In the rows, 128 means zero.
These are runs of 6 systems, one row a step. Runs of the same system follow the same rule from any start.
Peteb, seq 1 (8 x 22):
[[106 120 129 167  51 141  97 101 173 100 184 152 125 163 207 154 108 167
  165 146 150 103]
 [138 121 178 124 115 159 167 158 218 117 139  83 175 129 140 133 157 158
  104 146 201 164]
 [ 50 111 187  95 159 134 146  84 118 148 105  62 131 128  83 126 159  91
  110 112 144 163]
 [101 120 109 136 192  90 123  68 101 113  93 122 143 180 156 113  75  84
  102  88  92 119]
 [188  84 102 126 129 153 172 138 117 117 154 169 126 139 165 113  52 111
   89 128  75 136]
 [172 126 162  99  54 196  99 141 146 126 124 146 119  86 106 105  87 118
  122 156 106 121]
 [135 152 135 103 143 123  58 162 178 143  69 103 102  98  89  87 135 133
  139 163 152 111]
 [ 87  88 109 130 185  83 113 137 126 154 125 122  53 137 123 111 155 154
  157 161 141 108]]
Tupa, seq 2, 8 rows:
[[168  84 118  90 127 154 107 173 140 162 126 144  45  86  99  79  91 120
  123 180  96 123]
 [106  98 166 119 105 152  67 107 149 149 123 126  42 125 109  83 143 148
  162 184 141  77]
 [ 95  98 157 127 149 116 103 159 198 125 111 104  93 124 126 115 164 194
  154 182 195 113]
 [ 36  69 171 110 140 117 160 132 158 127 145  91 109 123 130 159 152 167
  140 146 172 169]
 [ 52  90 165 126 126 125 142  89 177  97 137  92 159 162 178 154  91 130
  113 112 152 164]
 [128  98 136 112 143 145 169 124 184 118 142  96 166 152 171 122  68  92
   72 110 130 182]
 [153  95 150 101 148 166 157  91 131 139 126 110 125 150 131  81  75  61
   68 115  94 145]
 [175 100 141 108 170 149 111 110 132 124  79 133 103 144 114  58  71  99
   91 142  93  95]]
valit, seq 3:
[[110 135  75 130 163  84 133 141 145 143 137 112 134 139 161 141 106 104
  120 109 127 161]
 [140 101 124 145 126 144 160  98 115 154 177 132  97 162 152 111 139 113
  122 134 122 119]
 [172 138 168 135 115 168 138 102 120 108 108 136 160 141 116 103 130 129
  109 127 127  99]
 [141 143 126 106 147 122 130 164 109 124  85 131 143  86  83 132 131 134
  124 128 118 137]
 [ 93 122  92 123 135  94  93 138 113 139 122 141  90 114 131 137 108 130
  155 136 106 124]
 [138 125 109 150 115 122 108 130 170 130 152 134 111 153 174 117 114 138
  138 145 142 112]
 [150 134 156 135  99 160 149 132 153 139 152 116 139 130 125 124 169 143
  127 144 164 128]
 [ 98 146 159 122 126 128 133 112 110 122 105 110 160 118  97 145 160 130
  133 113 141 134]]
nir, seq 4 (8 x 22):
[[122 162 159 121 123 141 125 124 150 147 115  86 152 121  97 123 182 120
  128 128 167 138]
 [ 89 140 106 133 185  77 129 129 119 137 105 106 131 139 122 140 156 132
  137 115 145 135]
 [117 109  99 152 147  96 149 116  88 107 132 163 131 149 157 149 109 146
  138 116 104 112]
 [167 131 133 134  84 160 147 127 113 101 137 162 162 123 143 141  99 135
  120 122 105 122]
 [152 164 137 108  94 157 121 138 143 147 123 107 155 102 106 124 131  93
  113 121 129 152]
 [121 164 103 123 155 104 100 127 135 169 115  95 112 129 110 109 157  93
  133 123 139 131]
 [133 124  96 153 167  92 128 128 104 137 126 146  99 149 133 119 151 151
  149 138 129  94]
 [142 108 138 142 110 137 151 138  96 100 133 173 133 120 126 147 136 180
  146 141 121 105]]
nir, seq 5 (8 x 22):
[[183 108 121 104 138 149 110 159  96 136  94 165  79  91  83  86 100 132
  126 162  82  96]
 [130 127 129 102  83 143  66 168 140 140 113 148  73  71  93 117 120 152
  165 177 119 112]
 [ 90 131 122 130  78 123  81 156 179 154 162 118  80 106 140 141 156 159
  177 170 168 130]
 [ 77 113 148 155 107 123 142 112 167 139 180 105 113 159 162 148 185 166
  157 147 189 127]
 [ 87  98 177 149 149 127 186  95 139  99 138 105 171 171 151 151 163 166
  120 117 173 133]
 [ 96 102 159 122 164 121 182 107 116  84 102 116 193 144 140 156  98 129
   92  90 125 161]
 [129 124 112 109 148 124 138 111 114 110 104 126 168 133 142 129  47  73
   84  87  80 161]
 [186 140  92 115 134 144 111 122 130 150 121 134 117 133 137  84  66  62
   93 119  78 128]]
tozo, seq 6, 8 rows:
[[100  77 163 102 200 115 108 119 155 108  60 107 102 140 113  85  92 140
  110 150 131 113]
 [110  54 142  94 168 121 139 164 154  90  90 136 115 105 133 124  50 155
  104 149 110 150]
 [102  73 161  85  91 165 109 140 178 112 124 123 108  99 138 121  47 125
  111 154 111 158]
 [137 110 150  99 115 161  82 137 217 141 117  93 101 123 139  79  80 102
  104 160 142 140]
 [134  78 157 101 183 141 126 134 184 152 106  88  76 140 116  62 120 117
   99 165 149 127]
 [ 99  54 180 100 193 126 131 121 146 103  71 115  98 134 107  91  94 154
  108 156 131 115]
 [101  67 156  89 152 129 124 158 164  81  76 133 129 101 126 126  47 157
  105 145 114 149]
 [103  83 144  81 101 154 106 154 191 124 125 112 108  94 140 121  46 113
  108 153 116 173]]
tozo, seq 7 (8 x 22):
[[117 119 163 130  98 157 100  75 130 131 132 126 106 150 132 102 122 116
  133 138 124  96]
 [175 141 121 133 160 122 124 157 154 120  92 128 143 129 123 104 130 145
  115 142 143 111]
 [103  98 140 105 144 126 150 145 104 141 124 125 104 100  95 135 141 138
  132 140 123 145]
 [ 87 123 131 128 116 113  92 112 138 109 112 130 128 130 144 139  99 138
  145 129 125 120]
 [146 120 109 131 120 129 141 157 167 128 148 129 135 127 160 133 108 136
  120 138 137 147]
 [123 113 160 119 111 159 143 108 140 145 146 109 116 133 121 114 142 116
  119 137 139 134]
 [128 140 142 126 156 122 114 111 139 124  91 109 141 142 118 107 130 120
  119 124 139 113]
 [125 108 114 117 167 109 148 145 115 128 111 131 125 120 121 129 114 130
  118 127 115 141]]
valit, seq 8, 8 rows:
[[ 83 103 152 101 100 137 122 179 209 134 143  93 114  89 128 148 136 164
  141 166 181 175]
 [ 31 114 170 115  97 134 121  86 168 141 152  72 126 138 143 152 142 112
  137 124 165 167]
 [ 83 102 164 122 167 126 170  85 162 120 126  73 167 172 153 127 117  99
   86  99 155 166]
 [117  62 168 103 169 153 206 103  99 125 132 115 131 141 119 117 106 102
   78 114 105 159]
 [137  85 155  92 134 164 135 103  98 111  99 141 123 118 112 101  49  90
   88 121  68 133]
 [165 116 115  86 141 147  93 153 151 143  92 125  96  99 107  80  58  86
   98 147  87 136]
 [135 115 135 100 132 143  70 140 163 170 111 109  52 110 100  70 123 110
  135 173 129 110]
 [107 112 176 121 137 137  76 123 189 127  92  99  91 133 114  87 147 158
  143 174 176  94]]
mel, seq 9 (8 x 22):
[[173 203  52 123 114  98  89 197 123 140 106 149 153  76 112 148 115 117
  146 119 106 144]
 [131 127  61 135 120 103 126 154  82 190 183 157  50 109 124 133 161 122
  167 147 103 122]
 [127 133 129 177 115 118 105  98 130 141 156 141  86 171 151 114 192 171
  174 158 166  61]
 [119 141 173 149 116 135 163 142 152 108 132 112 175 130 118 158 209 195
  147 141 200 128]
 [ 45 138 147 124 112 110 157 111 100 111 133 109 179 114 124 197 149 132
  139  90 139 176]
 [103 148  72 149 138  85 143 104 121 124 153 125 169 164 190 163  89  89
  116  77 109 159]
 [199 138  98 152 126 150 179 104 112 153 181 137 145 170 165 106 123  82
   92 107 110 129]
 [195 175 149 139 113 170 131  90  84 144 114 132 148 139  89  90 167  96
  115 118 115  87]]
mel, seq 10, 8 rows:
[[184 136 116 105 114 161 135 182 219 164 151  92 128 110 140  96 112  96
   91 150 156 172]
 [ 96 106 165  90 156 146 122  91 100 184 114  86  68 121  68  81 157  76
  118 138 117 130]
 [117 111 140 132 212  90  98 120 136  91  45 128 125 151 118  96 112 165
  127 141 134  83]
 [144  61 152 112 131 147 176 181 138  78 118 165 137  98 133 146  84 193
  115 156 119 143]
 [ 88 107 150 102  45 166  86 112 154 118 147 133 113 104 147 142  65 114
  137 140 107 147]
 [126 152 102 112 131 123  79 144 209 167 132  79 106 129 147  97 109  80
  117 138 149 155]
 [123  86 144 108 197 126 160 123 132 172 122  91  75 142  99  80 159 107
  104 148 140 135]
 [109  79 185 127 177 131 132  90 113  86  69 134 125 153 110 102 114 165
  119 140 127  85]]
Tupa, seq 11, 8 rows:
[[109  77 170  90 161 139 112 135 138 116  74 119  95 106  91  95  97 141
  117 158 120 122]
 [ 80  79 135 103 134 116  87 139 163 121 107 125  78 111 135 117  76 145
  139 161 122 129]
 [ 98  80 139 120 106 140 114 136 191 138 161 115  81 133 164 118 102 142
  134 165 147 139]
 [109  88 181 119 120 164 142 110 190 140 149  87 109 148 141 103 137 131
  112 153 169 139]
 [ 97  88 183 106 173 138 148 108 167 123  99  80 134 146 118 102 125 123
   97 134 156 144]
 [ 88  70 147 100 182 114 144 119 144 107  95 111 120 137 135 117  72 123
   99 127 118 151]
 [117  66 135 108 130 142 128 122 153 109 129 137 106 135 160 113  43 121
  104 141  98 141]
 [151  89 153 106 101 176 113 127 180 132 135 122  98 127 142  87  74 112
  104 158 119 129]]
Peteb, seq 12:
[[106 177  98 164  80 117 147  96 130 140 192 116 179 162 184 177 152 101
  137  85 145 156]
 [182 176 137 144 117 159 182 107 132 151 156  95 192 155 132 122 175  83
   92  94 152 149]
 [168 166 154 119 153 152 161  96  61 147  96 113 162 126  65 104 169  82
   98  97 108 121]
 [170 163  89 129 169 103 118 126  44 122  71 162 144 116  89 117 116 107
  125 102  72  98]
 [184 150  54 138 115 109 119 179  78 136 136 192 111  92 125 140 107 139
  153 135  80 111]
 [164 172  94 144  55 138  91 175 130 149 162 160 109  87 123 147 162 157
  178 158 138 109]
 [126 181 127 149 111 114 107 157 153 152 134 109 130 115 108 142 225 169
  173 151 193 113]
 [ 81 145 129 155 168  84 164 118 100 143 136 108 142 149 116 161 224 161
  157 117 176 127]]

Which system made each run below?
seq 13, 2 rows:
[[132 149 141 128 107 137 120 152 154 148 133 111 122 109 106 129 181 148
  147 151 166 127]
 [ 76 133 133 135 141  98 129 125 126 138 129 108 124 130 120 150 178 149
  154 130 160 131]]
 => nir
seq 14:
[[114 151 127 137  58 158 159  81  80 178 209 120 124 135 131 152 172  76
  137 102 117 149]
 [175 200 128 170 146 122 117  87 135 115  98 114 192 179 137 107 167 115
  116  99 156  84]]
 => Tupa
seq 15, 2 rows:
[[ 80  85 105 159 115 105 175 106 102 128 202 151 108 162 186 173 136 154
  152 122 127 138]
 [136 150 149 170  82 156 143  74 162 118 175 117 173 187 187 134 144 121
  121 112 159 117]]
 => mel
seq 16:
[[ 95  54 143 113 150 124 100 122 165 115 114 132  68 140 151  98  67 148
  128 167 121 112]
 [142  65 168 110 130 159 133 157 196  92 110 130 119 123 144 103  77 170
  107 171 143 128]]
 => tozo
seq 17, 2 rows:
[[ 61 148 116 136 153  85 180 127 130 143 156  81 177 140 143 185 180 121
  129  89 170 190]
 [105 155 119 147 124 124 173  59  89 147 171 102 176 175 158 152 140  64
  105  67 115 160]]
 => Peteb
seq 18:
[[178 176 105 156  73 140 123 158 139 118 149 157 167 116 145 152 147 156
  149 132 144 117]
 [116 172 107 128  83 127 129 140 106 173 166 119 124 101 107 156 185 110
  157 121 136 149]]
 => mel
seq 19, 2 rows:
[[ 84  97 186 118 113 153 120  80 155 109 118 103 133 147 137 120 107 126
  116 131 140 128]
 [116  99 146 110 170 124 135 123 165 109  93 104 146 142 139 110  81 116
   93 124 132 146]]
 => Peteb
seq 20, 2 rows:
[[136 104 110 131 104 134 165 155 137  98 157 157 157 121 171 165  78 147
  118 124 112 159]
 [126 146 144 104  64 166 113 135 167 144 148 105 143  98 125 135 114  96
  119 130 135 164]]
 => Peteb
seq 21:
[[119 178  96 151 175  79  82  87 114 117  78 120 157 169 143 117 115 100
  129  94 117  95]
 [184  99  82 137 159 123 191 160 102 142 164 160 117 134 148 123 115 130
  108 131 104 138]]
 => Peteb
seq 22:
[[154  98 139 132  51 182 170 128 170  92 187 148 175 138 194 156  58 128
  100 122 115 164]
 [147 181 134 103  66 178  96  97 161 177 150  78 140 122 121 100 113  29
   99 108 119 161]]
 => mel
seq 23 (2 x 22):
[[ 88 114 109 118 155 108 149  98  67 152 136 122 110 133 118 138 124  86
  122 100  91 147]
 [146 130 104 150 115 122 110  98 103 102 125 167 136 155 165 127  78 123
  131 116  91  93]]
 => tozo
seq 24:
[[134 145 153 114 180 123 157 122  92 130  78 101 164 120  74 120 165 115
  106 107 133 134]
 [ 85 131  93 116 163  82 119 122  72 121  95 138 130 114 116 152  97 107
  133  97  83 139]]
 => tozo
seq 25, 2 rows:
[[ 85 165 128 143  76 118  87 118 147 118 137 123 151 124 147 165 143 145
  164 124 155 127]
 [124 149 110 141 151 105 154 146 167 148 145  93 154 144 146 139 166 125
  120 121 173 158]]
 => Peteb
seq 26:
[[149 154 136 131 202  96 153 160 116 112  61 116 171 120  81 125 182 167
  123 125 161 116]
 [ 48 107 114 109 148  85 154 140  69 119 119 135 131  93 111 188 123 139
  145 103 102 169]]
 => tozo
seq 27 (2 x 22):
[[169 122 110 105 118 157 151 132 118 148 144 131 128 117 129 111  84  73
   91 117  85 157]
 [156 133 132 119 114 156  91  96 111 152 117 135  88 131 109  81 111  89
  126 139  96  93]]
 => tozo
seq 28, 2 rows:
[[173 127 118 149 111 141  99 126 115 150 144 163  64 136 122  88 156 152
  159 172 125  62]
 [136 128 163 134 118 138 119 160 139 125 113 135 110 105  90 124 194 200
  165 175 173  93]]
 => Tupa
seq 29, 2 rows:
[[133 105 121 132 132 116 144 186 158 116 135 143 118 107 135 145 143 192
  148 164 158 133]
 [ 58 118 149 122  97 123 125 123 137 131 150 111 120 115 127 164 155 151
  158 136 156 148]]
 => Peteb
seq 30 (2 x 22):
[[164 118 131 180  52 162 151 118 148 115 212 167 126 164 190 144 154 181
  155 153 157  93]
 [134 137 210 128  88 184 187 121 148 121 143  93 190 123 100 144 198 148
  114 128 187 150]]
 => nir
seq 31, 2 rows:
[[ 60  72 195 128 160 132 172  59 117  82 107 107 164 173 144 139 107 135
  101 102 133 136]
 [147 124 144 120 131 144 154 117 156  72  96 126 212 143 164 138  44 108
   74  92 110 157]]
 => mel
seq 32, 2 rows:
[[101  97 196 147  75 171 157  74 156  69 151 128 186 169 175 154 109 162
  119 120 151 125]
 [125 124 165 103 140 151 180 132 182 113 118  76 205 132 139 136 103  99
   69 101 152 196]]
 => nir
seq 33:
[[118 133  89 113 150 106 126 140 107 170 135 119  95 112 112 124 132  95
  130 125 108 148]
 [131 121 123 145 139 125 104  93 127 133 127 134  97 163 147  98 120 122
  135 138 122  87]]
 => valit
seq 34:
[[ 97  96 140 133 150 121 104  85 185 108 117 105 125 180 182 103  70 113
  107 128 135 120]
 [178  77 153 111 160 162 181 143 162 115 123 124 141 141 139  94  85 125
   72 140 124 145]]
 => tozo
seq 35, 2 rows:
[[ 73 120 131 144 171  95 177  61  56 110 124 122 172 171 141 162 130 105
  114  69 105 140]
 [188 147  95 164 133 125 166 109 108  85 130 165 204 169 182 141  77 118
   96  87  96 118]]
 => mel
seq 36:
[[174 155 115 119 197 109 189 154  92 103  72 124 212 119 101 138 121 111
   79  82 109 159]
 [137 159  79 105 148 103 112 123  44 140  92 150 132  99  95 131  82  65
  116  86  47 138]]
 => nir
